In the data rows, zero lies at 4.5, halfway between 4 and 5.
Some points:
np.array([1., 4., 5., 5., 6., 6., 3., 3., 6., 4., 3., 3., 7., 4., 1., 6., 2., 7., 7., 4., 3., 8., 3., 4.])
np.array([5., 6., 2., 3., 4., 7., 4., 4., 6., 5., 4., 5., 4., 6., 4., 0., 1., 6., 6., 5., 6., 5., 6., 6.])
np.array([5., 5., 6., 4., 7., 3., 9., 2., 4., 2., 5., 5., 3., 3., 4., 3., 3., 4., 4., 7., 3., 4., 3., 3.])
np.array([2., 7., 6., 5., 2., 4., 3., 4., 5., 7., 3., 2., 3., 4., 8., 5., 5., 7., 2., 4., 5., 7., 7., 4.])
np.array([7., 4., 6., 4., 3., 5., 8., 6., 4., 4., 6., 5., 7., 3., 4., 7., 2., 6., 7., 2., 6., 3., 4., 2.])
np.array([5., 4., 4., 2., 4., 6., 3., 8., 5., 4., 6., 1., 1., 4., 3., 6., 5., 5., 2., 4., 5., 4., 6., 5.])
np.array([6., 5., 3., 6., 3., 4., 2., 4., 4., 5., 8., 4., 5., 6., 4., 7., 5., 3., 4., 8., 7., 6., 4., 4.])
np.array([7., 3., 5., 3., 5., 5., 5., 4., 4., 4., 5., 4., 3., 5., 6., 5., 5., 5., 2., 3., 6., 7., 7., 5.])
np.array([7., 1., 2., 8., 6., 5., 6., 4., 7., 2., 5., 5., 4., 7., 1., 5., 1., 4., 2., 5., 4., 5., 8., 2.])
np.array([6., 4., 3., 4., 8., 6., 4., 0., 7., 2., 4., 6., 3., 2., 4., 4., 8., 7., 7., 2., 4., 4., 4., 3.])
np.array([6., 2., 3., 6., 4., 5., 4., 5., 1., 4., 3., 5., 5., 6., 6., 3., 5., 4., 6., 7., 3., 5., 2., 6.])
np.array([7., 5., 3., 6., 5., 4., 4., 4., 5., 5., 3., 8., 6., 3., 5., 7., 2., 5., 5., 5., 9., 5., 4., 0.])
np.array([3., 7., 1., 3., 8., 2., 2., 1., 3., 6., 5., 1., 6., 4., 7., 5., 1., 3., 6., 5., 4., 5., 4., 6.])
np.array([5., 5., 5., 2., 5., 6., 8., 6., 7., 5., 3., 6., 3., 6., 4., 7., 7., 6., 6., 4., 7., 5., 4., 5.])
np.array([1., 8., 5., 4., 4., 4., 8., 2., 4., 4., 4., 3., 6., 3., 4., 7., 5., 5., 2., 8., 2., 7., 7., 5.])
np.array([3., 6., 6., 5., 8., 2., 4., 5., 2., 4., 6., 6., 2., 4., 2., 6., 6., 4., 2., 9., 5., 7., 5., 4.])
np.array([5., 5., 3., 3., 3., 5., 4., 6., 5., 4., 7., 4., 1., 7., 3., 6., 2., 6., 5., 4., 2., 1., 4., 6.])
np.array([2., 5., 8., 4., 7., 5., 3., 3., 5., 2., 4., 3., 4., 5., 3., 3., 5., 5., 0., 3., 3., 3., 4., 4.])
np.array([7., 6., 8., 5., 6., 6., 6., 2., 5., 4., 6., 6., 6., 6., 4., 5., 5., 3., 8., 2., 4., 4., 4., 4.])
np.array([2., 6., 4., 4., 4., 5., 6., 6., 3., 1., 1., 5., 5., 5., 4., 7., 5., 2., 4., 4., 8., 1., 3., 5.])
np.array([6., 4., 5., 4., 4., 4., 6., 5., 3., 4., 4., 3., 4., 2., 5., 4., 1., 4., 1., 4., 1., 8., 2., 6.])
np.array([7., 8., 3., 6., 3., 8., 5., 5., 4., 1., 4., 5., 3., 4., 6., 6., 6., 7., 7., 5., 6., 4., 5., 4.])
np.array([7., 5., 6., 4., 5., 6., 4., 1., 5., 4., 8., 2., 5., 7., 3., 2., 2., 5., 5., 4., 4., 7., 4., 4.])
np.array([5., 3., 4., 7., 6., 6., 2., 7., 1., 7., 5., 5., 9., 5., 0., 6., 7., 3., 4., 4., 5., 4., 3., 6.])
np.array([2., 5., 5., 5., 5., 5., 4., 5., 6., 6., 6., 5., 5., 5., 7., 4., 6., 4., 5., 7., 4., 8., 8., 5.])
np.array([5., 3., 2., 3., 5., 5., 4., 4., 5., 7., 3., 5., 3., 4., 4., 4., 9., 4., 3., 6., 3., 4., 5., 4.])
np.array([6., 6., 4., 4., 5., 4., 7., 5., 4., 3., 2., 3., 5., 1., 5., 5., 3., 5., 8., 5., 7., 3., 6., 3.])
np.array([6., 3., 3., 4., 3., 4., 9., 7., 3., 7., 7., 5., 7., 4., 4., 5., 6., 8., 3., 7., 2., 5., 4., 4.])
np.array([7., 5., 5., 3., 2., 4., 4., 7., 7., 5., 6., 3., 6., 5., 6., 5., 1., 2., 5., 4., 4., 4., 3., 4.])
np.array([3., 2., 3., 3., 4., 4., 4., 4., 6., 5., 7., 5., 5., 4., 4., 3., 5., 4., 4., 5., 4., 4., 2., 6.])
np.array([3., 3., 5., 3., 3., 6., 5., 5., 6., 5., 4., 5., 1., 8., 6., 6., 5., 5., 5., 3., 6., 7., 1., 4.])
np.array([3., 5., 3., 3., 4., 1., 2., 4., 3., 8., 5., 7., 5., 3., 4., 4., 9., 5., 8., 1., 3., 7., 4., 8.])
np.array([6., 4., 6., 3., 7., 4., 5., 6., 5., 1., 6., 8., 3., 4., 3., 4., 8., 5., 4., 4., 5., 4., 4., 4.])
np.array([1., 2., 3., 7., 3., 3., 5., 6., 3., 5., 5., 3., 1., 3., 5., 6., 3., 5., 5., 3., 5., 5., 5., 4.])
np.array([3., 1., 4., 7., 8., 2., 2., 4., 4., 5., 3., 2., 4., 5., 7., 6., 4., 5., 4., 6., 3., 4., 5., 5.])
np.array([4., 6., 2., 5., 0., 5., 4., 3., 5., 6., 5., 4., 7., 5., 5., 3., 8., 2., 2., 5., 6., 7., 2., 2.])
np.array([3., 6., 7., 6., 6., 4., 3., 3., 6., 9., 3., 3., 3., 3., 4., 8., 5., 5., 2., 3., 3., 7., 5., 4.])
np.array([5., 5., 5., 4., 3., 3., 2., 3., 2., 4., 5., 4., 7., 7., 4., 3., 6., 7., 4., 5., 5., 3., 5., 3.])
np.array([4., 3., 4., 4., 6., 4., 5., 2., 3., 8., 4., 9., 6., 6., 4., 5., 4., 4., 4., 4., 3., 4., 4., 2.])
np.array([5., 5., 5., 6., 5., 6., 1., 4., 3., 2., 5., 7., 4., 6., 6., 3., 4., 5., 3., 4., 4., 6., 4., 4.])
np.array([5., 7., 0., 2., 4., 4., 6., 3., 5., 3., 6., 2., 6., 3., 0., 5., 6., 3., 5., 3., 6., 4., 4., 3.])
np.array([2., 4., 9., 3., 5., 3., 3., 3., 4., 5., 4., 3., 3., 8., 1., 4., 3., 5., 4., 6., 3., 4., 3., 1.])
np.array([2., 5., 6., 8., 3., 1., 7., 5., 5., 2., 7., 5., 5., 7., 6., 6., 4., 4., 5., 4., 2., 6., 6., 6.])
np.array([2., 4., 4., 7., 4., 6., 6., 4., 5., 5., 4., 3., 5., 7., 5., 5., 7., 3., 3., 3., 4., 3., 6., 4.])
np.array([6., 2., 4., 3., 5., 7., 4., 3., 5., 4., 7., 4., 3., 3., 7., 5., 2., 4., 5., 5., 6., 3., 5., 6.])
np.array([7., 1., 7., 2., 3., 5., 6., 3., 2., 1., 4., 5., 7., 1., 5., 7., 5., 3., 5., 4., 7., 3., 6., 4.])
np.array([5., 4., 5., 3., 7., 7., 6., 2., 2., 6., 6., 5., 4., 4., 6., 6., 3., 3., 4., 0., 4., 2., 6., 4.])
np.array([7., 2., 8., 6., 6., 5., 4., 7., 5., 4., 2., 1., 3., 4., 4., 4., 4., 5., 5., 4., 5., 6., 6., 2.])
np.array([8., 5., 3., 6., 4., 1., 4., 6., 3., 7., 7., 4., 7., 4., 5., 2., 7., 6., 4., 4., 4., 4., 3., 2.])
np.array([6., 4., 6., 4., 6., 6., 4., 5., 2., 4., 5., 5., 3., 7., 5., 4., 5., 2., 1., 5., 4., 6., 5., 4.])
np.array([3., 3., 6., 2., 3., 3., 3., 6., 7., 4., 4., 7., 4., 4., 6., 4., 4., 4., 4., 5., 2., 2., 5., 3.])
np.array([4., 5., 7., 4., 3., 7., 3., 6., 4., 1., 5., 6., 4., 5., 3., 4., 3., 4., 5., 4., 1., 6., 6., 3.])
np.array([4., 4., 5., 7., 3., 4., 2., 2., 4., 3., 6., 8., 1., 2., 3., 4., 1., 3., 4., 1., 4., 2., 4., 8.])
np.array([4., 1., 5., 3., 4., 5., 5., 3., 5., 5., 3., 5., 3., 5., 4., 1., 3., 3., 5., 4., 6., 7., 7., 6.])
np.array([3., 3., 4., 7., 4., 3., 3., 4., 7., 3., 8., 6., 4., 3., 5., 7., 3., 4., 7., 7., 3., 4., 4., 3.])
np.array([0., 5., 4., 3., 4., 6., 6., 2., 3., 6., 8., 6., 6., 5., 5., 2., 3., 5., 6., 5., 5., 7., 6., 6.])
np.array([3., 4., 4., 7., 6., 6., 5., 9., 8., 3., 6., 3., 5., 5., 6., 2., 4., 4., 3., 2., 4., 4., 5., 3.])
np.array([4., 6., 5., 6., 4., 6., 6., 6., 3., 9., 3., 8., 4., 3., 4., 3., 4., 5., 5., 5., 2., 4., 2., 8.])
np.array([2., 3., 6., 2., 5., 6., 1., 7., 4., 2., 5., 3., 4., 4., 3., 3., 4., 4., 7., 4., 7., 4., 5., 5.])
np.array([4., 3., 7., 7., 6., 5., 9., 3., 3., 4., 5., 3., 2., 2., 5., 4., 6., 4., 6., 5., 7., 2., 1., 5.])
np.array([3., 4., 5., 5., 0., 5., 2., 3., 3., 4., 2., 2., 5., 3., 3., 7., 4., 7., 5., 7., 2., 4., 6., 7.])
np.array([4., 5., 4., 7., 2., 7., 4., 4., 6., 7., 5., 6., 4., 2., 3., 4., 6., 2., 4., 4., 4., 5., 7., 2.])
np.array([4., 5., 3., 4., 5., 4., 2., 6., 4., 7., 2., 6., 4., 2., 4., 5., 6., 1., 6., 7., 2., 5., 3., 4.])
These points spread out most along one direction. Take the direction at right angles to it along which they spread out most. Go by this last direction. For each point below, how far along it does it lie, from 0 to 99? 50 is the average, and the first point above lies past it. One standard deviation of the points above along it is 16.
np.array([6., 5., 3., 5., 6., 2., 9., 5., 4., 3., 3., 4., 3., 3., 6., 3., 6., 6., 4., 3., 4., 6., 4., 3.]) 41
np.array([8., 2., 4., 5., 2., 1., 4., 5., 5., 2., 5., 4., 3., 3., 1., 4., 6., 4., 6., 4., 7., 6., 5., 6.]) 40
np.array([7., 1., 2., 4., 5., 5., 4., 4., 2., 4., 4., 6., 2., 6., 2., 6., 2., 7., 3., 5., 7., 3., 7., 4.]) 55
np.array([2., 2., 6., 6., 6., 5., 4., 2., 5., 3., 6., 3., 7., 7., 6., 3., 3., 8., 4., 6., 4., 5., 7., 4.]) 77
np.array([6., 5., 4., 3., 3., 2., 6., 4., 6., 6., 3., 6., 7., 7., 6., 5., 5., 3., 6., 6., 2., 0., 6., 5.]) 32
np.array([5., 7., 5., 5., 5., 3., 5., 3., 5., 6., 4., 5., 2., 5., 3., 3., 4., 2., 4., 1., 5., 3., 6., 5.]) 53
np.array([6., 8., 5., 4., 4., 4., 5., 6., 4., 4., 2., 4., 4., 4., 6., 3., 5., 4., 4., 4., 7., 4., 5., 6.]) 42
np.array([7., 3., 4., 4., 6., 5., 4., 4., 7., 0., 3., 5., 6., 5., 6., 5., 6., 5., 3., 5., 3., 7., 4., 4.]) 55
np.array([4., 3., 5., 6., 7., 3., 2., 6., 6., 5., 4., 6., 6., 4., 4., 3., 2., 5., 3., 7., 5., 3., 7., 4.]) 62
np.array([7., 4., 6., 6., 6., 6., 5., 4., 8., 2., 6., 5., 5., 3., 2., 6., 5., 4., 4., 5., 6., 4., 5., 9.]) 52
np.array([3., 6., 4., 4., 4., 4., 6., 6., 6., 3., 5., 7., 8., 3., 5., 5., 1., 8., 2., 2., 9., 4., 2., 5.]) 42
np.array([4., 7., 5., 4., 3., 4., 5., 5., 3., 6., 2., 4., 5., 5., 6., 4., 7., 5., 6., 8., 2., 5., 2., 5.]) 32
